Here are some numbered points:
array([2.92, -0.58, 1.23, 0.08, 1.61, 0.61, 1.40, -1.91, -0.32,
       -0.16, -2.41, 0.84]) 0
array([-0.19, 0.37, 0.03, 0.73, 0.45, -0.46, 1.21, -0.41, -0.04,
       -0.02, 0.40, 0.04]) 1
array([0.94, 0.24, 0.30, 0.38, -0.04, 0.40, -0.07, -0.54, 0.41,
       -0.33, 0.73, 0.13]) 2
array([0.23, 0.72, -0.04, 0.41, 0.66, 0.27, 0.35, -0.55, 0.48,
       -0.73, -0.37, 0.12]) 3
array([2.37, -2.66, 2.07, 2.05, 1.35, 2.99, -3.97, 0.13, 0.94,
       -2.07, 0.35, -0.02]) 4
array([-0.28, 1.00, -0.54, 0.48, -0.15, -0.12, 0.78, -0.46, 0.08,
       -0.93, 1.49, 0.00]) 5
array([0.23, -0.78, 0.88, -0.08, -0.14, -0.59, -0.74, -0.61, 0.79,
       0.15, -0.02, -0.34]) 6
array([1.30, -1.09, 0.49, -0.96, 0.50, -0.12, -1.04, -1.02, -0.37,
       -0.42, 0.81, 1.32]) 7
array([-1.71, 2.05, -0.02, 0.48, -0.37, 3.49, -0.74, -0.23, 1.43,
       -1.17, -0.61, 2.53]) 8
array([-0.08, 1.16, 0.63, 1.64, 0.00, 0.17, 0.56, -0.16, 0.77,
       0.11, 0.04, -0.71]) 9
array([-0.41, 1.46, 0.36, 0.61, -0.15, -0.66, -0.11, -1.13, 0.80,
       -0.48, -1.34, -0.86]) 10
array([-2.15, -1.61, -1.51, -1.56, 0.39, 0.39, -0.59, 0.88, -1.29,
       0.20, -2.24, 0.84]) 11
array([-1.00, 2.23, 0.48, 0.10, -0.05, 0.70, 1.78, -0.69, -1.03,
       -2.29, 0.64, 0.18]) 12
array([-1.30, 0.47, -0.91, -0.90, -0.41, 0.86, 0.37, 0.66, -0.33,
       1.54, 0.24, 1.16]) 13
array([0.74, 0.08, 3.12, -1.16, 0.29, -0.11, -0.88, 4.12, -2.73,
       5.35, -2.95, 2.22]) 14
array([-0.67, 1.61, 0.07, 0.63, -0.30, 0.20, 0.77, 0.07, 0.06,
       0.13, 0.14, -0.07]) 15
array([0.21, 0.04, 0.24, -0.23, -0.47, 0.27, -0.68, -0.27, 0.15,
       -0.43, -0.14, -0.11]) 16
array([0.41, -0.40, 0.02, -0.18, -0.40, -0.05, -1.02, -0.39, 0.90,
       -0.71, 0.61, -0.27]) 17
New points follow, each followed by the number of its nearest point above by angle.
array([-1.43, -0.20, -1.33, 1.67, 1.92, -0.26, 1.20, 0.85, -0.46,
       -0.65, 0.16, 0.00]) 1
array([0.06, 0.90, 0.72, 0.01, 0.06, 0.00, -0.09, -0.81, 0.29,
       0.45, -0.75, -0.15]) 10
array([0.41, -0.87, 1.08, 0.84, -0.11, -0.94, -1.30, 0.01, -0.28,
       0.69, -0.93, -0.64]) 6
array([-0.21, 0.23, -0.18, -0.54, -0.13, -0.26, 0.21, 0.26, -0.26,
       0.41, 0.14, 0.13]) 13
array([0.36, -0.43, 0.12, -0.33, 0.16, -0.20, -0.23, -0.26, -0.22,
       -0.07, 0.30, 0.55]) 7
array([0.29, -1.62, 0.80, 0.87, -0.65, -1.26, -0.98, 0.58, -0.61,
       0.20, 0.94, -1.00]) 6
array([1.47, 0.82, 0.84, 0.33, 0.46, -0.13, -0.09, -1.06, 0.68,
       0.22, 0.27, 0.23]) 2
array([-0.98, 0.09, -0.66, 0.91, 0.95, -0.27, 0.74, 0.61, -0.34,
       -0.29, 0.06, 0.18]) 1
array([-1.39, 0.69, 0.48, 0.32, 0.52, -0.22, 0.44, -0.13, -1.31,
       -0.27, -0.03, 0.53]) 12
array([0.23, 0.15, -0.30, 0.32, 0.44, 0.04, 0.52, -0.47, 0.43,
       -0.78, 0.19, 0.23]) 3
array([-1.80, 0.95, 0.45, -0.03, 0.66, -0.34, 0.75, -0.09, -1.81,
       -0.74, 0.15, 0.33]) 12
array([0.40, 0.20, 0.25, -0.35, -0.56, 0.64, -0.94, -0.21, 0.29,
       -0.48, -0.48, -0.14]) 16
array([-3.09, -2.02, -2.31, -2.83, 0.26, 0.78, -0.90, 1.30, -1.52,
       0.76, -3.26, 1.76]) 11
array([-0.54, 0.96, -0.35, -1.76, -0.26, -0.61, 0.75, 0.87, -0.82,
       1.45, 0.58, 0.18]) 13
array([0.82, -0.09, 0.24, 0.12, 0.26, 0.18, 0.54, -0.39, 0.10,
       0.18, -0.63, 0.15]) 0
array([0.51, -0.65, -0.23, -0.42, 0.05, 0.14, -0.64, -0.38, 0.55,
       -0.38, 0.26, -0.17]) 17
array([-1.54, 1.08, -0.22, 0.24, -0.49, 3.05, -0.89, -0.61, 1.26,
       -1.15, -0.18, 1.90]) 8
array([-0.27, -0.29, 0.55, -0.14, -0.08, -0.08, -0.46, 0.39, -0.66,
       0.22, 0.19, 0.25]) 14
array([-1.41, -0.69, -1.00, 0.60, -0.50, -0.98, 0.17, 1.60, -1.41,
       0.92, 1.79, -0.40]) 13
array([1.85, 0.07, 0.57, -0.56, 0.12, -0.68, 0.09, -1.84, 0.88,
       0.81, -1.00, 0.22]) 0
array([-0.54, 0.69, 0.90, 2.06, -1.07, -0.67, -1.62, 0.13, 1.14,
       0.32, 1.40, -2.16]) 9
array([-0.13, 0.41, 0.68, 1.18, -0.82, -0.33, -0.42, 0.02, 0.33,
       0.29, 1.08, -0.83]) 9
array([0.02, -0.38, 0.50, 0.37, -0.08, -0.30, -0.52, 0.12, -0.14,
       0.12, -0.33, -0.36]) 6
array([2.46, -0.39, -0.05, -1.20, 0.48, 0.04, 0.71, -1.01, 1.07,
       1.22, -0.81, -0.07]) 0
array([0.53, 0.96, 0.49, 1.45, 0.49, 0.31, 0.34, -0.21, 0.92,
       0.33, 0.38, 0.11]) 9
array([-0.50, 0.90, -0.49, -1.39, -0.30, -0.62, 0.59, 0.67, -0.79,
       1.10, 0.36, 0.25]) 13
array([3.49, -0.70, 0.95, 0.16, 1.18, 0.14, 1.32, -2.06, 1.03,
       0.05, -2.63, 0.13]) 0
array([-0.04, 1.55, 0.29, 0.33, 0.15, 0.53, 0.09, 0.34, 0.40,
       0.24, 0.74, 0.62]) 15
array([-0.31, 0.98, -0.98, -2.34, -0.72, -1.00, 1.06, 0.89, -0.61,
       1.90, 0.48, 0.15]) 13
array([-0.73, 0.38, 0.12, 0.46, -0.16, -0.30, -0.50, -0.18, -0.14,
       -0.19, 1.13, 0.18]) 5
array([0.99, -0.77, 1.21, 0.90, 0.54, 0.89, -1.69, 0.34, 0.06,
       -0.37, -0.20, -0.09]) 4
array([0.07, 0.07, 0.00, 0.29, 0.05, -0.19, -0.25, -0.42, 0.38,
       -0.46, 0.28, -0.36]) 17
array([0.62, -0.05, -0.50, 0.10, 0.50, 0.01, 0.32, -0.70, 0.62,
       -1.41, 0.33, 0.57]) 3
array([2.63, -0.18, 1.39, 0.54, 0.79, -0.91, -0.26, -1.35, 0.71,
       -0.71, 1.21, 0.21]) 2
